In the rows, 128 means zero.
Each path is a new rotation, seen through one point. The rows after it are directions, each followed by how far the rotation turns it, in degrees a step (0 if it stays put).
Each turn is a multiple of 5 degrees from 10 to 175, or 0.
Each row of a path follows its step; steps can be skipped.

step 0: [130 125 130 123 128 120 119 125 130 115 123 127 145 130 134 114 128 128
 124 129 129 119 129 125 128 131 127 142 126 135 128 125 138 122 124]
step 1: [131 132 130 123 128 124 123 118 123 115 128 135 133 145 119 123 125 126
 136 128 126 124 125 119 129 131 129 134 120 128 116 130 126 141 133]
step 2: [143 125 121 125 133 132 127 120 134 122 123 119 127 133 129 127 135 121
 136 130 118 122 122 118 128 135 128 137 136 128 130 136 127 128 141]
step 3: [141 121 130 134 133 125 141 130 128 136 127 129 123 134 126 128 141 127
 137 134 124 131 120 133 128 127 126 131 117 120 122 132 133 138 138]
step 4: [143 124 131 135 124 125 132 141 132 128 125 112 134 125 137 129 130 126
 125 129 132 119 125 140 121 132 125 139 126 126 128 120 133 127 132]
step 5: [133 128 135 127 123 123 127 138 131 119 124 140 128 131 135 125 120 131
 128 125 141 128 127 133 125 124 126 140 112 118 126 125 121 135 130]
step 6: [133 121 133 127 126 126 124 128 133 115 125 134 125 124 136 123 118 135
 130 121 128 122 127 118 134 138 124 140 138 130 129 117 123 128 136]
step 7: [126 122 130 134 132 121 122 122 129 125 127 138 123 131 127 111 123 126
 132 128 118 140 122 121 139 130 125 135 119 128 130 130 134 134 139]
step 8: [133 127 132 136 126 126 120 131 121 131 125 117 130 130 122 120 127 127
 141 129 122 124 128 124 128 136 126 132 131 135 123 128 144 121 143]
step 9: [143 135 129 126 123 131 120 131 126 132 124 120 121 131 127 124 128 118
 134 130 135 136 131 129 125 124 124 130 113 131 121 138 131 137 137]
step 10: [142 132 137 120 125 131 131 141 123 126 125 124 122 116 134 134 138 128
 141 123 133 126 130 122 122 132 120 137 133 127 131 127 126 132 132]
Speeds:
[129 131 127 128 127 129 128 126 129 130 127 127 126 130 129 130 130 126
 133 128 128 128 122 128 125 129 130 126 129 132 128 132 131 130 128] -> 55

step 0: [128 133 124 136 132 129 129 138 142 138 133 130 127 135 125 131 125 126
 123 125 120 125 123 134 113 120 119 125 138 123 135 125 129 128 124]
step 1: [122 135 132 134 135 127 130 132 132 130 128 137 127 136 130 137 131 134
 126 136 129 130 123 135 120 140 122 136 131 122 126 139 142 128 122]
step 2: [122 130 123 141 126 135 131 132 129 129 121 130 118 140 122 133 126 127
 120 120 129 130 132 124 124 130 121 142 115 131 127 123 138 129 126]
step 3: [117 128 127 138 135 123 122 129 129 131 137 133 122 130 134 137 128 118
 129 125 133 122 133 128 116 132 121 126 118 118 124 119 123 130 123]
step 4: [127 134 122 141 127 127 130 133 138 135 127 127 124 120 127 126 116 132
 126 133 133 120 125 126 117 133 119 125 125 121 118 137 128 134 133]
step 5: [134 123 130 140 123 131 131 131 139 133 128 129 118 124 126 139 140 131
 123 134 129 118 126 125 122 126 129 137 130 122 127 131 131 139 117]
step 6: [126 121 128 140 131 129 117 128 124 146 133 133 126 134 128 135 129 130
 114 124 126 133 122 120 127 131 122 128 124 128 129 138 128 131 121]
step 7: [120 134 115 126 122 130 129 129 123 138 125 140 125 131 127 130 136 134
 123 134 127 128 125 124 122 131 110 132 125 117 124 125 120 129 125]
step 8: [127 142 129 129 125 121 121 136 131 134 136 130 114 124 131 132 127 141
 128 124 136 129 127 126 121 119 122 139 125 124 124 128 128 125 123]
step 9: [124 129 125 138 128 119 121 138 121 127 124 141 128 126 122 130 121 133
 120 132 131 118 122 121 121 126 139 132 122 121 128 128 132 133 119]
step 10: [125 126 122 134 125 125 113 125 125 141 126 129 118 126 124 127 133 136
 127 130 129 116 127 130 130 144 129 134 121 133 119 124 128 134 126]
Speeds:
[128 128 127 125 127 129 128 129 128 131 130 128 130 132 126 131 131 128
 126 130 125 132 127 128 130 126 123 129 132 129 132 132 130 129 128] -> 60
[123 127 128 129 129 130 130 124 122 131 128 129 126 125 128 126 131 125
 128 128 130 132 129 127 126 126 125 127 127 130 127 125 129 127 130] -> 85
